X: 3 groups of rows, each row roughly a mix of its group's hidden directions:
X (120 x 12):
[-11 14 19 -5 -13 -6 16 7 -20 8 -1 -14]
[-4 18 -2 -17 -24 13 -17 -5 11 -3 -2 6]
[-11 5 17 -2 23 0 20 -8 1 -19 -10 1]
[-17 -24 -6 -14 -16 -6 -17 -2 -4 -8 -3 11]
[-3 -4 -12 -16 -29 9 -17 4 -2 1 -10 12]
[-1 16 19 -4 -1 -12 22 -2 4 24 -1 -4]
[-18 -1 18 5 21 17 -9 -10 16 5 -6 -2]
[-21 15 5 16 -5 6 -16 -12 5 21 -4 3]
[15 11 -30 -12 -7 -2 8 1 10 13 -11 0]
[13 -7 2 -10 12 -2 29 4 -2 1 17 -17]
[-3 -11 1 7 8 17 15 1 10 5 -22 23]
[20 5 -12 -1 -11 26 17 10 -5 7 -3 8]
[2 12 -23 -18 -14 -1 20 -6 12 6 5 -8]
[-16 12 -4 -5 -18 -1 9 -1 6 30 -9 5]
[22 -19 -23 6 7 10 2 9 9 3 1 12]
[-15 8 10 13 7 9 24 -11 12 10 16 -5]
[-20 0 11 -5 13 -14 -6 -8 5 -8 5 -28]
[1 -20 3 14 28 20 -1 -10 5 -5 2 2]
[18 -22 7 0 5 -4 -10 8 -17 -20 12 3]
[16 7 -24 -1 -23 -1 -6 6 -13 8 9 -9]
[16 25 -7 -4 -13 -4 9 10 -12 -3 -10 -18]
[-4 8 6 1 -5 10 33 -12 7 3 3 -18]
[-4 7 10 18 -9 -4 3 -12 6 28 -5 -17]
[16 -13 -28 -1 -15 6 -11 3 -3 0 2 16]
[-1 21 7 -7 25 0 -15 -14 -14 0 7 -7]
[9 21 -1 -4 6 14 2 -1 15 2 10 -28]
[10 -5 9 14 17 -12 16 6 6 14 20 -12]
[-14 2 -15 -12 0 17 -26 6 12 1 -6 -13]
[0 24 0 -11 3 -3 -15 -10 17 -13 12 -17]
[9 -5 6 -8 -7 -6 37 4 4 11 -7 -6]
[-2 10 -19 -8 5 -2 9 -7 19 15 22 -11]
[-3 -16 9 -14 -4 8 13 -2 -32 3 8 2]
[3 -7 11 5 32 0 -2 -9 2 -17 16 -10]
[1 -13 12 17 -11 -5 4 -17 -7 20 7 -19]
[-17 6 21 5 9 -14 12 -4 -17 0 -1 -20]
[-5 -14 21 -5 4 12 -5 -5 -29 9 -4 -9]
[-6 -6 5 24 21 17 -6 -19 2 2 -6 3]
[8 28 -6 -6 -20 3 -17 -6 11 0 0 11]
[9 -18 3 3 -6 -8 -25 -2 9 -6 -25 3]
[19 -8 -27 0 -2 13 -15 -5 -2 -9 15 0]
[24 -6 6 5 23 -9 3 -2 -4 -19 9 -11]
[-17 -14 -5 -22 -4 16 14 -18 6 5 6 4]
[12 -20 -3 10 -2 4 20 25 10 1 10 -1]
[-4 -22 17 1 24 8 12 -5 15 -4 6 -1]
[-17 13 13 -1 8 -24 15 0 2 0 -11 -17]
[-9 6 2 12 5 -4 -10 9 21 -8 -12 27]
[-14 13 14 3 17 18 4 -20 7 -13 -9 -5]
[0 12 -19 -6 -12 -5 -29 6 -4 -2 -10 13]
[-7 23 -8 -11 0 7 -12 8 13 -5 -23 12]
[-14 3 -15 -1 -24 9 -11 -21 11 -6 -8 4]
[27 -5 -17 -16 13 -9 -3 12 2 -11 2 -10]
[-6 -7 11 24 15 -10 -14 -12 -13 9 10 -11]
[1 12 -4 22 10 5 25 -10 4 20 4 0]
[8 -24 -13 -8 -11 18 -1 10 0 1 -2 22]
[-11 -3 4 17 6 -7 20 -2 25 -1 -8 -17]
[-10 10 25 3 22 -9 4 -13 -1 -17 0 4]
[20 -8 -21 0 7 15 25 9 -3 -4 -4 2]
[6 1 -5 3 -6 -25 -28 -2 -3 2 19 -3]
[21 -12 10 7 8 7 15 20 -4 -2 20 2]
[-10 10 15 -2 16 -14 -12 -19 -22 4 4 -3]
[-9 1 10 -6 -9 8 -24 -7 -23 -8 5 18]
[0 4 -10 7 2 0 -36 -2 12 -15 -7 4]
[10 22 -7 -8 -13 -4 18 4 -8 14 -4 -19]
[1 -13 -22 3 -12 -5 -30 -9 -4 -2 10 0]
[7 -18 -2 -8 -26 -3 -14 2 -17 -2 -4 15]
[-27 12 15 9 3 -9 19 -5 13 7 -4 -2]
[1 -7 10 -18 4 -5 -15 -3 -4 -25 21 10]
[-11 -11 11 22 -8 -13 17 -13 12 4 -12 -9]
[13 -2 5 19 20 28 1 -9 -2 3 8 0]
[-5 -6 -11 -7 18 6 -28 6 -15 -13 11 -2]
[16 6 -4 -16 15 7 -13 12 -13 -16 16 7]
[-25 0 10 6 9 18 6 -9 11 -11 4 18]
[-9 10 9 -12 -19 -22 7 6 -11 -5 -10 17]
[-3 4 -2 -6 -8 3 -29 -2 6 1 -29 4]
[-1 10 10 17 14 4 -20 -16 4 6 13 -17]
[1 5 -19 -16 -21 0 -3 5 -2 -12 -8 24]
[-16 -9 16 -16 9 20 0 0 -17 -4 -10 13]
[-9 -4 22 7 17 -6 25 2 -7 -3 -13 11]
[26 -6 -9 -22 -7 5 -6 22 0 2 4 0]
[4 -27 0 7 5 -1 4 14 -14 15 14 -17]
[6 6 9 24 -2 0 18 -9 3 -7 13 -23]
[-20 5 -14 -13 -20 -8 7 7 16 5 -16 8]
[0 -9 15 -3 28 -4 11 7 10 -4 12 -18]
[-9 -12 12 19 8 -24 9 -16 -12 -6 0 2]
[13 3 -13 -10 -5 -1 -25 -2 8 -7 23 -11]
[2 -20 -12 -3 -22 13 -11 17 -8 9 2 12]
[13 -21 -18 18 6 -5 0 9 -6 18 6 -8]
[-7 8 8 -7 21 -15 15 11 19 -7 1 -16]
[10 11 3 18 5 -1 10 4 -12 -19 21 -15]
[-15 -16 10 5 1 1 15 -14 17 23 4 7]
[2 33 -15 -2 -18 -4 -3 7 -4 8 -11 -3]
[0 1 -6 -19 8 16 19 -11 13 -11 6 -19]
[-9 -25 3 15 -4 -7 -20 1 -10 19 6 -2]
[5 14 -19 2 -10 -2 -32 -1 -6 -10 -1 -6]
[25 3 4 -6 1 15 -2 10 -18 15 17 8]
[24 11 -13 -7 19 7 10 13 7 7 10 -9]
[11 -12 10 -16 6 -13 8 28 5 3 9 -11]
[3 8 -20 17 6 -6 12 0 5 15 -11 -24]
[-10 14 -5 -13 8 -4 -5 -3 25 -8 -14 -20]
[-10 13 11 15 -7 8 12 -19 19 6 -13 -9]
[9 -11 -15 -2 -26 -2 -9 14 -13 17 8 -1]
[7 1 11 -5 28 -2 -6 8 4 -18 11 -18]
[-23 5 9 15 12 -7 21 0 18 2 -1 -8]
[15 -4 -5 7 -9 -14 19 -7 18 11 5 -20]
[3 -4 -28 -5 -9 20 -3 20 7 8 2 7]
[9 4 27 4 17 -5 14 5 -13 6 19 0]
[-2 -5 -14 -25 12 1 -9 14 -1 -6 3 25]
[-2 11 6 27 19 -4 -15 6 16 -5 9 2]
[36 -15 -2 2 -5 -6 8 2 -11 -8 5 6]
[-15 12 23 6 23 0 -3 -9 3 -2 5 -16]
[-3 22 12 7 15 -16 18 -1 3 2 -5 -19]
[-11 19 8 10 -10 5 6 -11 7 24 -13 -13]
[0 10 -12 -17 -13 10 22 -11 13 -5 -8 -15]
[10 15 -13 -17 -27 -1 7 16 6 7 -6 4]
[10 -21 9 -1 -5 4 -5 19 -20 -2 17 13]
[-3 27 -17 -11 -14 7 2 -4 14 -3 -14 -7]
[-4 6 -17 -12 -24 8 -16 -7 4 11 -17 3]
[3 4 9 -4 19 3 28 3 7 12 12 -16]
[13 -8 -1 -13 9 -22 -9 -2 -2 -28 -5 -7]
[14 -7 -5 7 -3 -16 13 -6 12 20 11 -21]

one row of each group, then the others: which group is each in?
[4 -25 21 17 18 -5 -2 4 6 -8 1 7]	<6>
[8 -13 18 9 3 10 11 18 -5 25 6 3]	<104>
[8 -17 0 -9 -12 -15 17 22 16 -3 -6 -4]	<93>

[12 18 1 -6 15 7 -11 -9 24 -16 10 0]	<104>
[5 -14 5 -16 11 4 -1 14 -25 -16 4 13]	<6>
[-10 -2 31 15 11 -12 6 -14 -2 -6 2 -10]	<93>
[11 -20 2 29 10 -2 17 0 -4 1 10 -4]	<93>
[-14 9 2 13 -21 14 1 -18 0 17 -9 10]	<93>
[-3 -19 8 -5 -3 -6 -21 4 -26 13 9 0]	<93>
[-16 9 12 18 -3 -12 4 -11 -24 9 -10 -5]	<104>
[15 13 -1 -5 10 14 -11 -8 6 -31 -1 -2]	<93>
[5 8 -28 -4 -24 -8 2 7 -2 11 -7 -12]	<104>
[19 -7 5 -4 -4 -5 11 11 -7 32 7 -6]	<93>
[0 -6 11 25 7 -2 7 -14 15 4 14 -19]	<6>
